One turn moves each row of this set onto another row. After a few examples, where does it send each row asked below?
J_817: [ -4  37  24  33   6  21  13 -13  12  22 -20 -20 -36 -10 -14  -7   5  38
  -2  24   8 -18  16   6  -7  16  -9  45 -21  12  16   3  31 -18   6   1
   3  10   1  45   0 -11   7]
J_759: [-20  35  23  25  13  17  21  -1  -7  21 -25  12 -15   1  32  -7  25  41
  -1  45   9   9  -2  30  -8   2  13  11 -15  -1  -7   5  19 -10   0   1
  -2   2  20   9   7 -33  -8]
J_637: [-19  44  10  29  16  26  11  -4  -6  15 -27   9  -9   2  20  -5  26  36
  -5  48   9   5  -5  30 -10  -4  14  12 -16   8 -11  -5  15 -12   4   2
   1   7  24   9   6 -29  -3]
J_459: [-26  -3  -9  16  23  10   1 -10  10  23   6  22   2   2  37 -14  22  -1
 -16  24   8   0  -9  -2 -15 -15   5  36 -28   5 -10 -18  32   9  13   1
  -2  -2   6  15  -6   2  -8]
J_413: [  3  44  16  34   3  30  20 -14  16  20 -28  -3 -35  -2  -7 -12  21  49
   3  16  -2  -2  -4 -13   5  29  -6  38 -18   0  24 -11  20 -23   5 -10
  20   4  10  25  -5 -13  -4]
J_393: [ -3  -4 -12   9  12   6  16  23  15   3 -18  18  -7 -10   7  -3   7 -12
 -10  35  -4  -5  -7  -4   5   5   4  27 -22 -15  -7 -35  19  -1   3   5
   0  38  23  26  -7   7   0]
J_238: [-25 -14  -5  11  25   7  13  -4  10  12  12  27  -2   5  46  -9  24  17
 -14  22   1  -2   1  -5 -14  -7   0  34 -22  -1 -12  -7  39   8  10  -1
  -8  -6  -3  14 -16   1  -4]
J_225: [  5  43  29  34   6  22  20 -15   9  29 -28 -10 -39  -8   6 -13  17  46
   3  21   3  -1   4  -7   7  25  -5  42 -20 -11  22  -1  26 -21   6  -5
  21   2   2  29   8 -14  -3]
J_45: [-26  39  14  29  24   9  18  -1   6  12 -20   9 -13   5   6  -8  13  44
  -2  41   8   4   2  19  -5  -2  11  22 -29  15 -18   7   8  -3  -2  -1
  -9   1  27  14  -1 -27  -9]
J_354: [  4  19   5  14   3  14  39   8  15  25 -14 -10  -9   1  -3   1   2  22
 -15  32   5 -10  20 -36  18  28 -19  38 -14  21  17  -5  28  -7 -10  -1
  21  -2  -7  36 -13   2   2]
J_443: [-22 -13  -3  12  27   5  12  -1   7  15   7  22  -4   2  53 -11  26  14
 -16  24   3   2  -3  -5 -13  -8   5  36 -23  -3 -11  -8  42   6  13  -3
   0  -8  -3   9 -10   2   0]
J_382: [-22  42   9  29  15  22  13 -10   2  13 -17  20 -15   7   5  -6  18  40
   2  40  11   3   1  22  -6  -3  11  12 -21   9  -9  -2   5  -7   0   4
  -8   2  27  13  -2 -30 -20]
J_627: [ -1 -13   5   0  14  -5  22  27   8  -3  -9  15 -19 -15  28   2   5  -1
 -10  38  -3 -13  15   4   3   9   0  29 -18 -28 -11 -15  31  -3   1  11
  -5  26   1  36  -3   4   7]
J_346: [  5  41  27  33   7  23  14 -11   9  17 -24 -16 -41  -9   2  -5  18  46
  -1  24   5 -14  16   2  -3  18  -8  46 -17  -2  16   1  32 -24   9  -1
  16  -1  -9  37   5 -13  10]
J_230: [  9  26   6  18  -3  24  31   3   9  37 -21 -15  -1  -4   0  -1   8   7
 -17  37  12  -7   7 -30  18  21 -14  38 -12  22  19 -19  30 -12  -3   0
  34   4  -3  37   0   2   3]
J_644: [-23  -5 -13  17  24  18   0  -7  10  18   5  22   4   5  37  -9  29   2
 -16  24   5  -1 -11  -1 -16 -15   5  35 -22   4 -11 -24  32   6  15   1
   0  -1   6  11 -10   3  -6]
J_239: [-17  42   9  31  23  24  14   4   0   1 -26   6  -9   5  11   0  28  47
  -5  47   3   3   4  22 -11  -4  16  19 -17  14 -19  -4  14 -10   6  -2
   2   0  17   6  -3 -28   3]
J_469: [ -9  30  12  26  -6  33  25  -3   8  23 -21 -10 -25  -9  -7  -6  15  47
  -1  22  -2  -9   5   8 -11  28 -12  28  -3  12  26  -2  39 -25   4  -2
  -5  23  12  38 -18 -13  14]
J_281: [  2  -5   3   2   8   4  10  15   9   5  -9  22 -22 -14  22   1   7 -14
  -8  37   5 -15   9   6   4   3   4  31 -19 -34  -1 -27  25  -7   4  15
   2  26   4  38   5   2  -8]
J_441: [  6   6  -3  10  18   4   6  16  14  -2 -15  15 -17 -10  14   0  10 -16
 -10  39   2 -11   3  -5   9  -2   7  40 -28 -27 -12 -35  17  -2   6   9
  12  22   7  30   9   5  -4]
J_254: [  6  15  16  11  -3  14  40   3   8  37 -13  -4 -14  -2  12   1   1  20
 -12  33  11 -10  21 -29  19  30 -19  35 -10   7  26   0  36 -11 -10   3
  22  -4 -13  42  -6  -2  -3]
J_59: [-23  32  20  25  22   6  27   1   1  13 -23  10 -16   1  24 -11  17  51
  -1  43   4   8   4  22  -4   6  11  15 -23   5 -14  17  16  -6  -2  -2
  -8   0  22  10   0 -30  -5]
J_743: [ -5  -8  -8   6  18  -3  19  32  16  -8 -15   9 -12 -11  10   2   4  -3
 -13  39  -8 -12   8  -2   2   7   0  33 -22 -12 -16 -21  26   0   2   4
  -5  31  12  29 -11   7  13]
J_260: [ -8  28  15  28  -2  23  35  -1  12  25 -25 -10 -24  -5  -6 -12  12  54
   2  19 -10  -2  -4  -5   0  35 -10  31 -12  12  23   3  32 -19   1  -9
   1  19  19  27 -19 -12  12]
J_889: [  6  -1  -1   8  25  -6  19  26  18 -10 -17  13 -21  -8  17  -2  10  -2
 -10  34  -9  -7   4 -16  14   9   4  43 -31 -25 -17 -25  16   0   4   2
  13  18   5  22   3   5   2]
J_47: [  0  38  11  34   4  29  30  -1  13  20 -31 -13 -25  -2  -4 -12  23  51
  -1  21 -10   4  -8 -11   3  32  -7  38 -14  11  20  -9  29 -22   6 -15
  17  13  16  19 -11  -9  13]
J_899: [  6  25   1  16  -3  26  27   2  10  32 -14  -7  -5  -1 -12   2   3   8
 -15  33  14 -16  17 -28  12  21 -18  36 -11  23  21 -17  27 -11  -4   5
  24   4  -4  42 -10   3  -1]
J_711: [-26  -8  -8  13  30   5   8  -2  12  15   4  16   2   4  39 -12  22   8
 -18  25   1   3  -9  -8 -13 -10   4  40 -29  10 -16 -10  35  10  11  -4
  -3  -3   5  10 -12   3   3]
J_91: [  1  -8  -8   2   8  11  23  23   9   3 -15  28 -12  -9  27  -2  14  -6
  -4  34  -5  -3  -5  -5  10  13   4  21 -16 -33   1 -35  21  -8   3   4
   6  32  14  21  -6   3  -6]
J_82: [-23 -11  -7  11  22  12   8 -10   8  23  11  32  -2   5  46 -13  26   9
 -12  21   6   2  -7  -4 -13  -9   4  30 -22  -7  -4 -15  37   7  12   2
  -3  -5   3  14 -11   0 -12]
J_692: [-24  -5  -9  15  32   8   5  -3  13  10   7  21   0   5  35  -9  25  11
 -17  23   0  -3  -3  -7 -13 -14   2  41 -27   7 -19 -15  33  10  13  -3
  -1  -9  -2  12 -13   5   1]
J_708: [ 11  24   4  13 -10  32  30  -4   6  35 -14  -1  -9  -1   6   7  12  13
 -11  32  16 -14  16 -25  15  25 -18  27  -2   7  29 -19  31 -16  -4   7
  28   0 -10  41  -6  -1  -9]
J_735: [  9  15   8   9  -7  25  40   9   5  29 -13  -6 -10  -2  14   5  13  24
 -14  35   8 -12  22 -26  17  31 -20  29   1   9  26  -6  38 -15  -6   2
  23   1 -16  38 -16   0   6]
J_867: [  4  -9   0   2  17  -2  27  28  16  -8 -14  26 -22  -7  29   0  15   8
  -5  30 -10  -3   5 -11  13  16   3  30 -20 -36  -7 -22  20  -3   1   0
   7  19   3  21  -8   3  -2]
J_866: [-23  -8  -3  10  20  16   5  -8   4  20   6  27   0   4  51 -10  28   5
 -16  24   7  -1  -7   3 -17 -11   4  30 -17  -6  -6 -17  41   2  14   4
  -3  -1   0  15  -9   1  -6]
J_857: [  7  21   9  12 -11  24  35   0   4  45 -16  -7  -3  -6   8  -2   3  10
 -15  36  15  -9   9 -22  15  27 -18  29  -8  11  31 -12  36 -14  -8   6
  21   8  -4  41  -1  -2  -4]
J_581: [-19  33  12  24  20  19  17   4   0  -3 -18  16 -19   7  19   2  28  55
  -2  43   4   0  13  24  -8   2  10  14 -11   5 -17   7  17 -11   3   1
  -5  -7  12   9  -8 -30   0]
J_235: [ -8  34  19  29  -4  27  18  -9   6  32 -23 -23 -26 -13  -5  -9   9  35
  -4  27   4 -13   6  14 -12  18  -9  36  -9  15  22  -1  39 -25   6   2
  -1  22   8  42  -3 -12  15]
J_576: [  7  22   9  14   2  19  35  11   9  25 -17 -18  -8  -1   3   6   8  18
 -20  37   7 -11  21 -30  14  23 -18  42 -10  21  15  -8  36 -11  -4  -1
  28   0 -14  37  -6   1  13]
J_640: [-21  35   9  22  14  25  18  -6   1   8 -16  26 -20   7  16   0  25  50
   3  38   9   1   7  28  -9   2   8   6 -12  -2  -5   2  15 -12   0   6
 -10  -1  18  14  -7 -32 -14]

J_708 -> J_735
J_759 -> J_59
J_459 -> J_82
Where do these go?
J_91 -> J_627
J_235 -> J_225

One turn moves each row of this set onto another row. After a few examples, where does it send each row asked below?
J_766: [ 28   8  15  21  10  -4  13 -23  -1  18 -12  28]
J_169: [ 45 -16  28 -19   9 -13  -2 -10  11  14   4  16]
J_19: [ 38  -4  -3 -11  13 -12  12 -12  12  -4  -3  11]
J_481: [ 36  17   4   2  19 -11  22 -26   6  11  -8  16]
J_450: [ 36  18  29 -10   0  23   1 -15  10  29   1  15]
J_77: [ 36   7  28 -19   8  12  -3  10 -31  32  -8  15]
J_416: [ 23  12  14 -12   9  21  15 -12 -11  17  17  26]
J_206: [ 15 -26  31  -8  18 -12   4  -8  -1  12 -22   2]
J_870: [ 36 -15   0   5   0  -4   3  -4   2   0 -19  -1]
J_365: [ 29  17  33  12   5  10   6  10  -4  13 -14  -7]
J_623: [ 28 -10  35 -16   4 -13  23 -10  21  27   1  24]
J_620: [ 17   3  16   5  34   9  -9   1   2  16 -29  19]
J_975: [ 31  -2  22 -24   9   1   7  31 -24  19  -9  10]
J_957: [ 33  15  25  10  17  15  16  -4 -32  20  -4   6]
J_107: [ 19   1  26 -35  27  -5  22   1 -20  30  -3  20]
J_725: [ 52  27  24 -14   0  -6  11  -7   6  22  -7   2]
J_196: [ 22  30  23   6   9  -5  12  15   6  13 -13  21]
J_959: [ 27  -2   9 -36  28   1  11  23 -11  21  -9  22]
J_578: [ 43 -21  -4 -21  15   0  14   8  -8  28 -21  15]
J_115: [ 24   0  37 -20  10   5   8   1 -22  31   7  34]
J_179: [ 36 -10  19   2  35   6  -2  23   5   4 -15  17]
J_341: [ 45 -17  16  10  18  -3   8  20 -26  13 -13  23]
J_784: [ 35  -8  10  19  -1   5  -7 -13  -4  16 -23  14]
J_356: [ 22  -7   7 -25   0  -4  34   0  -3  20   3  14]
J_275: [ 36 -15  20 -19  35 -14  16  -7  11  25 -24   3]

J_77 -> J_107
J_620 -> J_725
J_870 -> J_766
Where do these go?
J_623 -> J_179
J_578 -> J_957

